In the rows, zero is written as 128.
A single turn carries every row of the set below to another of its rows. Some are shown first; where does it send the rows asked next?
J_419: [149 140 149 114 146 122 123 132 154 141 104 122 163 143 123 100 128 139]
J_528: [151 138 151 112 151 124 117 141 153 144 109 128 166 142 126  93 126 142]
J_742: [168 150 165 106 150 176 143 155 142 120 129 139 144 119 147 112 114 138]
J_274: [171 117 121 147 107 183 126 149 133 126  90 150 135 151 121 118 113 122]
J_269: [137 142 140 116 168 127  97 133 149 143 109 109 135 134 139 113 121 137]
J_297: [175 141 115 142 120 185 133 169 119 115 111 147 138 151 146 113 135 140]
J_114: [140 141 143 116 167 131  96 142 152 148 111 113 136 132 143 111 128 139]
J_32: [153 138 117 123 152 161 117 164 100 131 133 174 110 155 131 128 120 140]
J_987: [150 119 123 144 130 176 149 154 171 103 123 135 132 165 133 101 131 114]
J_536: [156 112 116 128 150 150 108 143 104 134 122 149  97 147 154 147 115 118]
J_94: [148 111 140 120 166 128  99 139 124 129 103 115 133 143 156 116 132 160]
J_31: [157 106 117 120 112 167 138 152  99 115  99 148 146 159 153 119 125 140]
J_774: [144 129 132 129 151 155 117 137 166 126 130 145 109 132 108 137 111 103]
J_636: [133 112 132 130 153 154 123 145 167 126 136 159 107 152 114 126 110 102]
J_965: [160 110 150 118 146 121 124 137 128 128  96 128 160 150 142 102 139 161]
J_920: [160 110 149 114 154 125 120 141 129 128 105 129 166 152 144  96 139 159]
J_478: [143 123 135 121 115 171 148 150 159 106 106 147 159 142 107 110 119 124]
J_259: [126 120 116 115 148 153 127 128 129 102 126 162 110 152 128 151 120 115]
J_311: [149 124 118 119 152 153 112 152 102 137 130 171 103 149 143 144 122 126]
J_977: [131 118 128 123 162 152 132 148 149 120 144 161 103 168 116 116 117 112]
J_457: [153 115 123 136 123 183 144 151 167 103 109 137 154 152 123 105 123 115]
J_869: [168 118 101 120 137 169 118 136 102 113 109 166 127 146 121 135 109 138]
J_131: [153 127 171  93 147 164 151 160 115 133 126 156 133 143 151 102 111 143]
J_734: [176 125 152 118 164 170 135 143 158 121 138 121 119 128 163 108 106 124]
J_668: [160 101 157 103 161 157 140 146 132 134 134 139 109 154 168  99 103 131]
J_309: [167 126 109 125 122 180 134 161 103 116 102 152 148 149 152 123 134 138]
J_261: [128 120 136 143 115 167 136 139 159 117 106 144 118 157 128 133 124  98]
J_393: [148 114 142 117 170 130 100 142 128 130 107 115 135 143 161 113 141 155]

J_734 moves to J_668
J_311 moves to J_309
J_274 moves to J_261
And these:
J_297 moves to J_987
J_31 moves to J_478
J_94 moves to J_965
J_920 moves to J_528

A single turn carries every row of the set below to another of its rows. Some are shown first; where does it send the rows asked next?
J_469: [145 120 134 118 113 118 108 143  95 106 119 128 115 143 126 121 145 132
 132 132 137 144 118 116 127 125 137 139 142 104 108 125 151 111 125 145
 152 105 157 133 108 135]
J_293: [122 166 135 135 109 146 107 156 152 127 124 131 110 177 109 130  96  92
 115 142 106 125 137 129  83 149 134 132 115 141  97 126 140 155 130 130
 143 120 170 129 135 113]
J_651: [110 131 128 151 124 134 124 153 126 171 105 118  76 117 129 110 120 127
 132 154 120 118 137 133 125 109 107 133 149 143  93 138 151 126 138 136
 154 116 128 138 116 106]
J_148: [120 161 138 147 118  85 128 144 131 123 112 139 101 169 106 123 113 104
 131 157 122 142 135 114 133 172 153 117 119 108 123 140 148 152 112 150
 148 104 141 158 139 131]
J_553: [121 160 136 144 123  90 129 144 124 127 112 142  89 170 105 131 121 102
 129 151 120 148 129 115 129 176 148 111 121 118 122 132 151 153 112 143
 151 109 143 162 142 137]
J_415: [131 141 118 116 122 118 128 153 124 129 126 142 107 149 108 167 128 114
 121 107 143 145 175 125 127 113 111 131 118 137 128 161 127 149 120 106
 145 137 161 142 137 137]
J_192: [120 129 137 154  99 132 133 176 143 132 122 111  99 147 131 162 139 122
 142 115  94 153 123 113 132 127 144 121 121 155 111 138 145 130 153 146
 115  76 134 130 166 112]
J_188: [129 149 107 139 102 126 144 133 139 112 131 115  96 130 124 119 159  97
 154 133 116 153 147 138 131 104 130 165 119 155 120 136 113 150 123 133
 122  85 164 139 146 135]
J_833: [116 160 108 147 137 110 130 143 158 157 120 155 131 124  87 130 124 103
 158 149 129 105 119 107 110 116 124 106 110 118 116 121 146 143 157 129
 106 117 158 157 139 111]
J_153: [106 152 113 135 111  95 140 128 137 151 112 155 106 150  86 136 136 114
 128 143 135 151 125 121 144 140 134 129 137 134 104 125 130 140 131 109
  78 125 121 146 153 105]
J_296: [106 137 102 130 132 128  81 167 123 125 107 147 119 116 115 134 115 111
 152 160 115 151 112 124  94 137 135 135 133  99 108 172 132 118 117 115
 151  83 171 139 134 115]
J_144: [ 93 114 132 128 118 129 131 148 156 138 120 121  85 162 123 137 128  78
 155 163 120 166 131  94 105 131 149 150 115 141 101 135 120 109 137 146
 124  85 142 136 133  92]
J_809: [117  99 146 122 105 106 125 142 139 110 112 121 132 143 100 165 151 125
 100 156 100 150 134 127 123 106 157 113 127 159 116 124 146 138 121 124
 136 112 149 114 152 142]
J_795: [104 115 117 124 136 119  97 122 123 132 110 105 116 115 111 110 147 116
 140 135 101 170 132 124 117 148 129 157 145 136 117 154 116 140 127 114
 102 108 155 174 139 137]
J_80: [103 141 144 128 110 109 103 154 160 137 125 126 135 107 136 114 130 118
 124 141 126 166 151 136 116 136 157 113 139 129 126 154 150 128 137 117
 101 131 176 155 150  98]
J_164: [145 115 130 158 125 134 112 150 153 113 133 132 148 109 119 118 105 142
 151 120 138 141 153 125 111 111 129 109 119 146 120 137 150 139 147 133
 115 108 156 141 123 134]
J_219: [108  89 115 156 143 122 105  91 113 122 124 126 100 135 114 134 136 106
 139 164 124 145 158 104 122 131 137 147 104 111 120 124 135 139 119 121
 116 110 127 127 120 125]
J_722: [ 94 116 139 133 137 168 139 154 120 151 122 107 114 129 109 123 127  88
 131 143 103 139 129 115 127 143 154 133 116 144 134 104 134 128 159 131
 130  95 161 122 144 113]
J_967: [117 130 132 127 143 116 112 136 142 126 141 138  93 109 136 144 142 103
 126 135 141 128 139 123 113 141 150  99 114 144 115 143 158 119 145 120
 109  83 136 105 111 118]
J_20: [ 72 151 127 145 139 105 115 125 147 130  99 166 141 120  97 153 132 107
 148 158 121 149 143 124 123 113 138 128 138 129 121 137 150 134 124 136
 121  90 116 147 117 132]
J_589: [123 125 132 131  95 119 105 139 124 140  97 134 108 150  89 137 128 134
 123 170 121 151 128 103  71 104 150 119 126 155 128 133  96 129 127 156
 114 100 147 118 135 116]
J_778: [ 94 117 108 153 140 127 124 124 147 122  84 131 118 153 129 144 148 117
 145 134  84 128 158 110 102 135 122 100 128  99 106 125 134 153 151 103
 114 130 164 128 133 119]
J_902: [125 152 111 142 102 119 152 138 142 106 130 116  97 129 124 116 153 102
 150 128 109 147 146 138 132 100 130 168 116 150 114 129 117 154 130 141
 118  86 163 133 139 135]
J_200: [124 111 105 137 115 113 143 162 117 135 121 128  97 105  89 103 132 107
 138 149  92 146 125 142 134 138 128 142 100 118 113 113 135 165 135 109
 130 122 177 150 154 131]
J_695: [149 107 138 140  98  93 118 148 109 129 107 118  93 137 136 121 134  86
 126 175 128 123 145 121 100 115 152 148 140 113 122 142 150 135 137 143
 129 139 157 145 156 110]
J_82: [103 133 114  96  77 127 137 147 133 157 103 124 127 127 111 134 121 116
 143 153 123 152 130 122  90 134 131 139 106 119 101 103 106 158 104 124
 142 117 155 133 140 109]
J_854: [141 106 128 138 113 134 106 171 121 116 104 138 102 154  94 113 134  86
 153 131 112 136 142 157 124 130 122 123 138 111 106 141 115 136 149 132
 117 118 166 106 109 134]
J_49: [101 109 146 107 125  95 126 142 129 151 120 148 140 133 104 139 119 102
 168 117 112 141 133 129 147 101 128 114 114 103 104 141 124 130 101 142
 129 113 153 118 134 111]
J_295: [118 130 118 135 104 120 106 164 126 117 103 129 104 119 138 157 135 119
 128 158  94 158 146 157  89 118 149 133 120 115  81 140 139 135 153 158
 125 139 169 115 137 139]
J_878: [105 125  99 130 145 127  86 173 102 115 133 123 112 136 131 155 130  93
 131 135 144 130 103 129 112 124 131 132 109 133 130 129 127 128 143 110
 129 107 137 122 158 119]
J_315: [ 91 169 127 137 123 118 109 134 159 144  98 132 156 138 115 137 141 106
 109 140 107 147  94 114 127 117 133 131 137 128  99 131 144 166 130 112
 127 106 159 143 144 111]
J_539: [110 122 128 152 134 140 123 162 124 172 108 127  76 115 124 114 118 120
 125 152 115 116 133 136 116 103 109 126 146 148  94 137 145 127 135 135
 154 113 132 139 117 100]
J_347: [131 151 114 137 115 116 116 171 166 106 100 124 106 124 126 125 112  97
 173 142 140 129 130 116 106 139 139 120 112 133 103 156 130 179 118 139
 130  77 153 133 140 117]
J_857: [109 100 127 147  96 113 137 126 126 165 110 125 103 128 119 142 148 123
 118 137 107 135 146 130 112 130 119 118 156 122 148 117 145 152 131 101
 135 105 119 109 136 116]
J_572: [106 154 127 150 107 131 100 102 139 120 121 147  87 129  94 136 128 105
 125 135 120 142 170 125 115 108 130 126 112 105 129 161 126 130 110 135
 142 107 182 103 150 119]
J_660: [110 133  93 138 135 111 108 133 147 122 118 110  91 147 115 146 129 110
 140 119  98 116 108 109 100 124 130 137 142  96  95 135 120 112 109 131
 115 117 163 142 158  86]
J_791: [105 144 137 121 114 102 103 150 154 136 132 126 133 113 138 119 135 124
 121 141 125 159 156 133 118 143 161 114 135 127 123 162 152 132 148 118
  95 130 170 151 148 103]
J_459: [118 122 152 136 140 115 124 137 136 121 124 136 113 136  75 117 129 146
 136 156 122 150 141 152 115 153 134 120 110 147 128 125 132 137 155 155
 131 119 131 142 167 143]
J_814: [100 109 142 111 120  93 131 143 128 149 115 146 147 138 104 136 107 106
 166 118 109 138 129 127 140 108 123 112 108  98  98 133 123 126 101 142
 127 115 151 124 124 118]
J_819: [116 131 112 127  89  94 107 143 112 168 131 129 102 143 121 158 111 123
 134 121  99 153 134 134 125 119 127 162 128 115 100 157 138 155 102 138
 117 117 139 128 154  94]
J_974: [102 120 103 156 142 135 128 126 145 118  85 134 110 151 124 146 153 121
 145 142  89 132 157 102 102 134 123  96 121  97 105 129 129 148 144 107
 113 127 164 134 133 116]
J_855: [144 134 115 148 105 120  95 131 118 138 108 148  90 100 116 116 111 117
 123 141  94 157 140 100 115 108 124  91 100 128 109 163 129 143 112 129
 125 125 150 153 131 114]
J_888: [114 129 153 132 137 120  92 152 143 104 116 130  88 122 112 122 110 117
 128 146 124 153 137 105 123 113 117 127 114 135 110 120 141 156 106 100
 155 159 146 131 140 119]
J_762: [143 131 123 135 115 115 142 140 158 135 118 140  77 154 109 138 133 113
 150 159 127 109 159 117 120 124 131 114 152 136  92 163 148  93 127 119
 124 105 155 130 132 108]
J_510: [126 126 135 139  98 126 111 138 127 141 106 143 104 144  90 131 130 143
 128 168 119 158 126 109  73 106 143 119 123 152 129 128  93 124 123 156
 124  95 147 117 139 118]
J_326: [120 129 137 138 135 119 139 150 155 133 116 137 136 152 110 149 119  95
 112 134  95 104 140 145 114 104 132 116 116 138  96 154 134 114 128 162
 161 106 133 150 142 102]
J_800: [105 104  94 142 131 132 142 164 127 157 105 122 110 127 123 136 109 139
 168 128 119 172 123  98 110 126 140 141 147 126 131 132 132 139 149 151
 142  84 149 147 144 111]
J_903: [103 129  93 131 148 132  89 173 109 113 136 115 101 135 129 162 136  94
 130 135 143 129 105 128 113 119 131 133 112 138 124 128 136 130 135 112
 131 107 145 126 165 116]

J_651 moves to J_80
J_854 moves to J_415
J_164 moves to J_809
And these:
J_192 moves to J_20
J_660 moves to J_347
J_539 moves to J_791

A single turn carries every row of the set below to another of its rows. Some are shown first; where does it send the rows asked next?
J_6: [125 112 110 135 123 150 171  99 145 118 119  92 198 130 114 108 116  75
 159 158 128 144]
J_407: [110 121 131 135 138 124 185 138  97 127 131  85 198 144 125 116 154 124
 124 146 150 126]
J_42: [140 138 114 125 149 105 153 118  81 123 117  98 166 112  83 161 126 127
 146 120 157 127]
J_945: [122 124 110 130 161 153 200 112 137 115 118  99 183 115  77 127 130  84
 165 168 150 139]
J_682: [129 130 134 129 139 109 189 127  90 112 127 101 154 161 106 147 125  81
 171 168 132 130]
J_58: [126 112  81 142 153 114 142 134 125 131 117 100 157 142 100 103 108 120
 146 131 130 140]
J_901: [162  87 113 119 141 132 156 116 108 137 130 116 156 129 100 139 142 119
 163 157 124 145]
J_938: [134 112 109 124 132 111 185 128  66 119 119 101 199  95  90 143 124  76
 146 158 145 137]
J_464: [142 142 124 117 129 105 150 124  98 130 134  99 192 122 135 104 127  86
 121 134 164 112]
J_218: [108  98 133 107 135 123 177 110  98 125  95 128 171 124 118 137  94 112
 139 139 145 127]
J_139: [112 122 118 144 164 123 169 114 149 116 122 111 199 135 134 131 121  84
 153 124 121 138]
J_971: [120 100 153 114 146 120 162 109 105 110 130  72 213 106 113 139 135 103
 146 130 150 136]
J_604: [133 131 140 131 130 154 176 114 111 153 118 134 181 151 104 131 121  80
 152 129 158 120]
J_674: [143 156 117 115 147 143 175 111  93 122 121  91 171 133  84 132 148  95
 111 143 174 157]
J_447: [130 135 119 135 175 150 167 114 111 122 115  99 162 163 147 104 134  88
 134 131 146 133]
J_454: [133 112 123 127 174 126 158 105  94 107  78 121 152 127 107 122 112  82
 127 121 136 147]
J_587: [136 110  95  93 135 109 138 122 119 106 135  92 158 125 103 103 104  87
 142 136 137 134]
J_105: [139 122 134 135 150 112 181 126  90 116  93 114 184 110 122 167 132  71
 124 141 137 140]
J_859: [153 131 139 145 156 137 168 109 142 116  90 133 186 141  96 131 142 102
 155 137 156 149]
J_868: [157 152 117 143 148 127 173 113 120 113 137  58 175 106  91 111 145  90
 133 129 150 145]
J_643: [123 104  88 135 154 137 157 115 110 126 142  56 191 109  99 115 139 108
 134 142 149 157]
J_70: [138 117 126 133 168 144 150 125 116 101 128  71 194 112 125 146 162  82
 158 135 153 130]
J_109: [140 114 118 130 146  89 152 123 145 112 122 103 141 131 119 115 127  95
 140 118 149 147]
J_116: [161 104 110 117 162 106 180  99 117 122 102  95 181 110 104 142 111 105
 172 156 148 168]
J_988: [110 142 113 131 146 112 175 111 111  99 124  66 169 138 105 100 145  76
 145 141 178 117]
J_101: [144 118 118 135 148 140 162 129  67 122 116  94 140 142 118 138 130  83
 154 175 154 140]
J_230: [125 126 118 122 158 130 143 114  96 116 115 100 236 126 123 139 123 115
 153 147 133 141]
J_423: [132 108  98 133 118 124 186 131 126 131  96 118 141 132 111 107 107 107
 153 144 142 130]
J_527: [160 137  78 110 142 117 173 118 118 102 103  91 158 133  89 124 106  89
 157 138 128 155]
J_368: [124 126 113 124 127  75 178 115  96 107 113 104 172 126  66 118 128 100
 153 145 151 124]
J_670: [142 126 143  97 127 138 175 108 101 104 116 125 180 116  88 100 129  91
 132 142 178 139]
J_453: [129 114  97 123 143 146 167 110 120 126 157  85 181 156 114 115 146  96
 181 152 142 132]
J_60: [134  95 117 147 147 131 190 132  87 144 117 107 194 120 102 160 128 102
 144 147 117 153]
J_10: [108 118 119 147 162 126 188 119  75 103 115  90 146 143  96 137 122  74
 164 149 149 159]
J_943: [131 118 118 125 151 160 166 118 109 119 118  97 189 134  51 121 131 126
 145 141 142 136]
J_249: [127 121 140 145 165 111 175 123  96 126 113 103 211 104 134 114 135 124
 139 140 162 144]
J_542: [117 153 120 145 125 149 158 120 103 128 130 125 175 133 128 109 130 102
 122 120 142 125]
J_307: [124 122 114 126 156 129 173 115  92 114 116 100 229 141 130  99 118  70
 162 138 150 148]
J_816: [143 123 109 121 121 127 159 123 108 116 120  99 127 127  97 138 128  96
 142 100 149 137]

J_682 moves to J_10
J_453 moves to J_988
And these:
J_423 moves to J_527
J_407 moves to J_307
J_674 moves to J_604
J_218 moves to J_116
J_643 moves to J_464
J_670 moves to J_859
J_109 moves to J_58
J_230 moves to J_971
J_542 moves to J_6
J_938 moves to J_105
J_901 moves to J_368

A single turn carries every row of the set below to another of its rows. Some are shown first; where does it send the rows asked next?
J_434: [110 129 144 133 135 144 139  84 126  99 111 125 117]
J_637: [121 142 120 132 124 128 140 124 114 109 147 174  99]
J_373: [138  83 127 124 104 159 113 137 125 128 131 127 134]
J_458: [128 120 127 133 146 149  92 144 128 113 136 130  96]
J_250: [117 127 145 132 136 171 139  96 110 106 125 134 123]
J_657: [127 113 100 111 112 157 153 156 110 118 127 126 109]
J_560: [116  98 121 124 100 117 140 119 131 113 132 166  86]
J_505: [130 127 115 118 109 131 145 103 152 112 120 169  96]
J_482: [112 124  98 116 118 111 156 147 115 114 121 119 112]
J_29: [149 135 116 118 124 158 120 114 150 124 120 127 146]
J_515: [116 121  99 117 117 139 149 155 118 104 116 115  92]
J_884: [114 114 125 136 121 105 107 127 143 107 118 108 113]
J_880: [127 134 122 127 147 112 113 125 124 133 146 146 143]
J_529: [127 110 121 122 107 135 147 123 113 124 147 182 110]
J_950: [133 118  94 101 109 148 162 139 127 125 114 129 126]
J_939: [125 134 123 132 128 108 121 123 123 125 140 128 156]
J_27: [103 115 153 139 133 142 137 103  95 105 131 132 121]
J_635: [137  82 127 119 121 150 106 137 126 140 140 143 126]
J_733: [129 136 117 125 118 156 136 121 135 102 133 171  80]
J_760: [125 143  93 110 125 127 163 138 123 118 120 127 128]
J_689: [111 102 147 127 121 141 145  87 109 118 121 136 136]
J_490: [118 105 125 126 133 102 103 125 145 121 124 125 105]
J_451: [109  97 148 128 119 152 137  90 121 104 111 125 110]
J_748: [148 124 115 112 136 147 111 113 158 133 121 140 132]
J_756: [125 121 129 141 130 153 101 148 117 103 137 115 105]

J_939 moves to J_373
J_250 moves to J_27
J_529 moves to J_560
And these:
J_657 moves to J_482
J_880 moves to J_635

